(in the rows, 128 means zero)
Where one turn sends some rows of the set: a few examples, then the rows asked:
J935: [145 115 128 153 119 159 141 120 113 133 124 117 106 132 103 145 148 135
 109 129 122 139 116 137 156 175 138]
J856: [150 121 133 151 125 153 152 110 103 113 126 131 101 120 110 134 142 130
 120 125 134 136 108 126 155 161 143]
J492: [142 148 161 122 131 135 126 109 123 168 111 150 132 110 117  96 125 119
 125 139 127 141  95 119 137 135 148]
J380: [126 102  94 118 140 118 125  92 136 121 138 117 133 127 143 143 134 159
 132 108 133 134 115 136 146  92 143]
J877: [117 123 129 155 148 124 142 142 131 104 100 118 175 135 147 136 123 136
 108 135 140 114 154 104 124 127 112]
J375: [137 140 164 118 141 137 122 100 131 165 101 145 132 113 108 105 116 121
 113 149 127 125 119 112 146 148 155]
J901: [121 146 128 132 101 150  89 109 142 142  92 135 140 143 131 164 125 117
 149 139 126 105 140 143 141 124 130]
J22: [144 152 126 112 117 139 105 112 120 122 121 153 132 134 119 159 112 128
 152 119 103  99 151 165 142 110 133]
J690: [133 126 102 129 131 135 137 109 116 127 131  88 147 125 122 149 135 166
 146  94 143 145 132 148 147 122 145]
J139: [155 171 138 116 108 124  99 126 130 116 107 135 140 135 130 176 117 124
 129 140 112 132 161 139 144 139 128]
J350: [120 124 113 101 116 116 136 132 128 142 119 125 154  99  89 117 106 156
 145 110 132 129 146 137 133  97 152]
J393: [162 141 129 132 156 131 141 150 106 144 137 112 156 136 159 133 101 140
  93 118  95 119 124 145 120 148 113]
J202: [134 146 148 124 142 122 142 114 107 166 134 142 138 111 115  93 127 115
 138 133 114 148 108 133 139 138 163]
J66: [115  90 114 130 121 123 121 151 127 171 122 134 135 135 147 121 105 138
  97 150 134  84 128 139 115 127 121]
J413: [139 115 115 137 123 155 137 153 160 126 132 154 126 159 105 127 125 130
  86  99 138 133 119 117 134 134 125]
J452: [135 120 134 128 106 142 121 163 125 132 120 147 120 117 112 120 121 155
 137 140 141 175 119 111 156 129 127]
J463: [132 150  87 124 113 109 132 112 141 125 123 109 161 107 125 105 150 122
 108 114 108 140 129 152 127 134 155]
J854: [148 141 133 112 108 143 106 124 119 140 117 151 118 137 113 178 117 125
 128 125  95  99 138 159 139 122 120]
J188: [137 170 124 112 105 125  96 120 123 115 118 146 138 131 126 158 133 128
 132 132 123 116 170 163 141 130 137]
J893: [112 115 125 118 123 135 120 156 113 149 134 149 122 117 117 112 133 158
 141 137 141 170 126 119 160 119 142]
J764: [119 115 131 161 150 112 140 146 133 101 102 124 165 139 143 132 124 136
 103 140 132 116 156 108 125 135 111]
J951: [135 109 137 120 153 125 139 132 106 117 109 130 158 130 150 143 103 156
 119 144 141 106 164 112 145 107 109]
J90: [120  89  95 127 136 115 113 132 142 153 132 136 120 138 154 124 102 146
 110 135 122  99 114 123 125  99 123]
J968: [160 134 137 118 125 111 132 137 170 143 142 151 134 157 122 114 106 126
  88 126 135 145 115 109 129 128 129]
J504: [136 126 113 147 134 143 159 112 102 105 132 127 114 119 117 115 151 137
 133 134 127 138 123 125 169 151 149]
J469: [142 117 145 126 120 139 123 157 137 138 118 137 134 127 103 133 115 158
 141 142 118 174 122 105 160 122 115]
J466: [146 144 117 123 168 126 125 150 113 139 136 128 139 121 150 131  89 127
  84  98 100 126 136 135 111 144 146]
J472: [155 137 125 141 142 153 134 112 165 129 126 136 130 161 135 114 104 118
  97 110 146 125 113 113 136 151 150]
J552: [154 134 136 143 166 130 138 150 108 141 131 121 154 141 155 129 105 138
  91 113  89 118 122 148 121 149 113]
J566: [126 120 110 102 137 120 122 138 123 133 133 137 141  98 117 128  85 137
 120  93 126 141 147 148 124 119 178]
J484: [144 153 106  99 120 110 135  93 119 154 130 102 141 103 120 110 136 150
 111 124 127 118 133 157 138 137 159]
J600: [119 118 128 129 119 135 120 154 104 172 111 125 160 123 143 120 105 122
  99 141 142 103 159 156 114 152 140]
J198: [114  91 119 138 131 121 114 150 134 168 118 135 135 141 154 111 103 142
  98 151 127  93 126 141 121 133 121]
J149: [131 151 122 126 101 132  91 108 134 137 121 135 142 146 135 160 130 123
 159 130 122 115 144 168 137 116 132]
J723: [115 132  99 164 133 108 136 137 145 105 110 110 163 134 141 127 145 116
 102 124 124 130 140 113 114 131 124]
J427: [156 125 118 145 125 134 153 134 107 143 125 102 171 144 148 131 136 134
 117 132  92 113 122 155 131 128  94]

J393 -> J66
J854 -> J901
J856 -> J492
Where do these go?
J552 -> J198
J484 -> J350
J188 -> J22
J469 -> J935
J723 -> J466
J472 -> J968
J600 -> J951
J566 -> J380
J504 -> J202

